Named moves (each a turn or a mirror), then the moves between two rows, first move first; the first pair answered:
move Z969:
[ 0.36 -2.50 -0.94 -0.46 -4.25 -0.20 -4.04  2.50 -2.72  0.96] => [-0.71 -2.01  2.29  4.14  1.98 -1.64  4.00  2.74 -0.63  0.02]
[ 3.57 -1.14 -0.77 -0.48 -3.83 -1.07 -1.35 -0.99 -1.31  2.32] => [ 2.87 -0.95  1.26  2.53  0.32 -1.76  3.85 -0.73  0.02  1.73]
[ 0.34 -2.31 -1.70 -2.21 -2.42  0.57 -1.02 -0.63 -1.71  1.57] => [-0.23 -1.95  0.33  0.72  1.58 -0.29  4.03 -0.33 -0.23  0.80]
move Z53:
[-1.72  0.79 -2.03  0.67  0.72 -0.71  1.01  0.82 -0.83 -1.21] => [-1.25  0.32  0.12 -0.05 -0.01 -0.87 -0.85  1.81 -1.77  1.66]
[-2.88  1.17 -2.91 -1.04  1.06  0.20 -2.66  1.12 -0.08 -1.39] => [ 0.31 -1.25  1.48 -1.26 -1.56 -0.92 -1.53  0.48 -1.51  4.31]
[ 6.16 -2.18 -0.61  1.84 -2.67 -0.49  2.62 -2.52  0.13  0.11] => [-0.09  1.36 -4.84  1.20  0.34  1.60 -2.20  0.53  1.01 -5.31]
[-4.49  1.72  2.42 -2.40  2.29 -0.01 -2.42  0.53  0.27  1.51] => [ 0.06 -0.46  4.25 -1.47  0.49 -1.09  3.02 -2.77  0.35  3.21]
move Z947:
[-2.38 -0.50 -1.18  2.91  1.41 -0.25  0.19  1.61 -0.64 -0.21] => [-2.38 -0.45 -1.78  2.34  0.61 -0.05 -0.84  1.65 -0.78 -0.22]
[ 0.19  0.95  2.71 -0.99  3.16 -0.72  1.82 -2.31  1.31  0.06] => [-0.44  0.31  2.09 -2.33  0.17 -0.03 -4.04  0.16 -0.62  1.15]
[ 0.66 -1.31  0.53  0.97 -2.07  1.30 -3.71  1.15 -1.89  4.19] => [ 1.51 -0.10 -4.71  0.75 -1.07  1.72  1.18 -3.54  0.87 -1.78]
Pairs:
Between the rows of a pair lie two moves.
[ 1.46  0.86 -2.04  0.68 -1.64  0.33 -1.21  0.32 -0.18 -1.87] => [ 1.09  0.84  0.99  2.72  1.06 -0.37  1.58  1.13  0.19 -0.29] -> Z53 then Z969
[ 1.34 -0.78  4.87 -0.35  3.07  1.13  2.77  3.85  1.69  4.00] => [ 2.31 -0.38 -2.72 -5.02 -3.34  2.97 -3.88  1.53  1.03  0.02] -> Z53 then Z969
[ 0.58  1.03 -0.99 -3.05 -4.29 -1.73  0.00 -1.93 -1.21 -1.22] => [-3.08  3.10 -0.41 -1.47  0.67 -1.34  1.55 -0.27  0.61 -3.46] -> Z947 then Z53
[-0.98  1.19  0.57 -2.70  2.36 -1.28  3.37 -0.95  2.49 -0.59] => [-0.44  0.22  2.96 -3.29  1.20 -1.66  1.76 -0.14  1.41  2.40] -> Z53 then Z53
[-0.89 -0.15  1.02 -0.80 -0.28 -1.07 -1.01  1.44 -1.86  2.34] => [ 1.27 -0.71 -1.25 -1.32 -1.99 -0.90  0.72 -1.28 -1.56  0.62] -> Z53 then Z969
[ 0.53  2.71  1.62 -3.85  1.89  1.61  1.82 -3.94  2.27  3.24] => [ 0.58  2.53  1.38 -4.73  0.66  1.99 -0.81 -3.37  1.31  4.11] -> Z969 then Z947
[-0.82  0.93  0.87 -4.24  0.48  1.24 -0.75 -1.72  0.64  1.36] => [-0.78  1.40 -0.47 -3.95  1.01  1.22  0.44 -2.25  1.23 -0.46] -> Z53 then Z53
[-1.93  0.80 -1.71 -2.57 -1.11  0.46 -3.77  0.71 -0.65 -1.32] => [-1.13  0.95 -2.38 -3.90 -1.18  0.26 -1.81 -1.71 -0.27 -1.67] -> Z947 then Z969
[ 1.92 -0.38  3.20 -0.54 -1.15 -1.96  0.15  1.07 -0.98  4.35] => [ 1.80  0.60 -0.47  1.54  1.26 -1.58  5.05 -1.26  1.60 -1.24] -> Z947 then Z969
[ 1.01 -3.99 -0.43 -0.08 -0.75  0.65  4.58 -3.74  1.83 -0.70] => [-4.78 -1.58  1.59  0.66  4.18  1.41  1.69  0.79  1.97 -0.89] -> Z53 then Z947
[ 0.21 -0.18  1.94 -0.56 -0.22 -0.36 -0.87  1.44 -0.79  1.39] => [ 0.46  0.73 -0.50  0.00  0.77 -0.29  1.66 -0.10  0.58 -1.97] -> Z947 then Z969
[-0.97  0.23 -0.86  2.92  1.47  0.29 -1.10  2.48  1.51 -2.43] => [ 2.15 -1.60  0.78  3.46  0.06 -0.61  2.12  0.19  1.32 -0.73] -> Z53 then Z53
[-0.38 -1.65  1.30 -2.91 -0.59  0.09 -1.64  1.10  0.26  1.74] => [-0.07 -1.13 -1.08 -2.23  1.11  0.02  2.10 -1.07  2.23 -1.77] -> Z947 then Z969
[-2.47  0.54 -0.19 -0.98  1.12  0.63 -4.61  2.68  0.63  0.16] => [-1.74  1.13 -3.14 -1.97  0.94  0.90 -2.15 -0.49  2.09 -3.00] -> Z947 then Z969
[-2.71  1.78 -1.05 -3.47 -0.12  0.92  1.72 -4.29  1.01 -1.57] => [-3.64  1.99  0.68 -3.82  0.76  0.78  1.48 -3.84  0.72 -0.14] -> Z53 then Z947
[ 2.08  0.58  1.25 -0.73 -1.65 -0.85  0.06 -1.67 -0.65  1.67] => [ 1.98  0.37  0.33 -0.85 -2.40 -0.32 -1.31 -1.23 -1.13  1.34] -> Z969 then Z947
[ 3.64 -0.92  2.19  2.05 -0.32 -1.75  2.77 -2.11  0.08  0.96] => [ 3.86 -0.49 -1.40  0.47 -2.14 -0.85  1.26 -3.27  0.39 -1.95] -> Z947 then Z947
[ 0.65 -0.68  2.81 -0.40 -1.45  0.07  1.37 -0.36 -1.37  3.92] => [ 0.28  0.75 -3.24 -1.72 -2.86  1.33 -0.03 -2.31 -0.22 -1.09] -> Z53 then Z969
[-0.71  0.58  2.72  0.83  2.04  0.36  1.94  0.38  0.95  0.69] => [ 0.15  0.99 -0.92 -1.49  0.04  0.88  1.76 -2.47  1.41 -1.48] -> Z969 then Z947
[-0.06 -0.19 -1.34  0.54 -0.23  0.31  1.52 -0.47 -0.77 -1.29] => [ 0.53 -0.82  0.70  0.01 -1.23  0.03  0.47  0.09 -1.66  1.04] -> Z53 then Z53
[ 0.54 -0.65 -2.57  4.23 -0.54  0.56 -0.54  2.91 -0.16 -3.08] => [ 0.36 -1.00 -0.98  4.47 -0.91  0.72 -1.81  4.17 -0.72 -1.39] -> Z947 then Z947
[ 2.83 -1.29  0.27  3.17  0.47 -2.08  5.42 -0.55  0.67 -0.36] => [-3.39  1.43  0.04  2.89  3.52 -0.64 -0.40  4.34  0.40 -1.53] -> Z53 then Z947
[ 1.23  0.31  1.45 -1.35  0.95 -0.17  2.16 -1.18 -0.78 -0.45] => [-1.06  1.04  1.88 -1.05  1.87  0.25 -0.22  0.65 -1.09 -0.40] -> Z53 then Z947
[-0.93 -0.62  1.39 -2.80 -0.19 -1.84 -2.84  1.72 -1.69  4.64] => [-0.61 -0.05  2.25 -0.98  3.24 -2.73  4.11 -0.43  0.52  3.24] -> Z947 then Z947
[-0.41 -0.12  3.62  2.68  0.91 -1.30  0.32  2.31 -1.13  1.39] => [ 0.75  0.74 -3.03 -0.21 -1.39 -0.30  0.22 -2.22  0.23 -3.58] -> Z969 then Z947
[-0.36  0.36 -0.85 -3.57  0.88  0.87  0.80 -3.62 -0.12 -0.34] => [-0.27 -0.35  0.78 -3.87  0.32  0.51 -0.23 -3.02 -1.00  1.33] -> Z53 then Z53
[ 2.23  0.72 -2.67  2.23 -1.47  0.95 -1.61  2.36 -0.16 -2.69] => [ 3.28  0.42 -2.25  2.30 -0.70  0.40  2.07  0.30  0.57 -2.80] -> Z53 then Z947
[-0.71 -1.42  0.82 -0.81 -0.72 -0.57  2.18 -2.49  0.69  0.47] => [-0.50 -1.34 -0.74 -0.57 -0.97 -0.27  2.05 -2.84  0.96 -1.21] -> Z947 then Z53
[-2.32  1.44 -2.80 -0.33 -2.14  1.26 -6.45  2.17 -0.33 -1.78] => [-2.58  0.81  4.30  2.29  1.41 -0.22 -2.85  4.16 -0.85  3.13] -> Z947 then Z947
[ 1.33 -0.72 -1.42 -0.13 -2.63  0.23 -0.62 -0.79 -0.92 -0.12] => [-1.61  1.22 -1.62  0.69  0.71  0.81 -0.37  0.46  0.12 -2.15] -> Z947 then Z53
[ 0.55 -0.37  1.10  0.65  2.71 -0.43  2.32  1.89 -1.36  0.99] => [ 3.32 -1.61 -0.75 -0.77 -1.26 -0.34  0.60  0.32 -2.16  1.21] -> Z947 then Z53
[ 2.77 -1.92  0.39  0.67 -0.38 -0.54  2.90 -2.26  0.32  0.79] => [ 1.81 -0.98 -2.68  0.84 -0.45  0.15  1.72 -1.94  0.82 -2.30] -> Z947 then Z53
[-0.03 -0.22 -1.24 -0.71 -1.02  1.55 -2.60  1.39 -1.24 -0.64] => [ 0.04 -0.39  2.20  0.32  0.90  0.85 -0.25  2.49 -1.47  1.66] -> Z947 then Z947
[-0.25 -1.16 -3.20 -0.23 -3.15  0.64 -4.66  1.55 -0.73 -2.03] => [ 3.19 -2.48 -1.61  1.00 -1.96 -0.80  3.76 -2.71  0.84 -1.71] -> Z53 then Z947
[ 3.57 -3.70  1.84  1.70 -2.60 -0.78  3.39  1.17 -2.38  2.16] => [ 3.96 -3.19 -2.36 -0.17 -4.88 -0.05  1.68 -0.59 -1.97 -0.73] -> Z969 then Z947
[ 2.52 -1.33  3.35 -1.02 -1.83 -0.75  0.32 -1.32 -0.68  4.30] => [ 1.04  0.55 -3.65 -2.36 -2.84  0.83 -1.64 -2.63  0.64 -2.25] -> Z947 then Z53
[-2.52 -0.61 -3.16  3.27  0.65  1.76 -0.79  2.16  3.38 -3.49] => [-0.58 -1.20 -5.08  0.95 -1.85  1.89 -0.51 -0.91  3.26 -3.54] -> Z53 then Z947
[ 1.41  0.34  0.06  0.42 -0.18  1.36  0.24 -1.17  2.73 -1.53] => [-0.34  0.63  1.36  0.78  1.48  1.36 -0.49  0.55  2.55 -1.10] -> Z53 then Z969
[-3.18  2.49 -0.71 -0.83  1.16 -0.55  2.91 -1.94  1.82 -4.32] => [ 0.51 -0.57  4.55 -1.24 -1.65 -1.82  3.54 -2.43 -0.27  2.13] -> Z53 then Z53
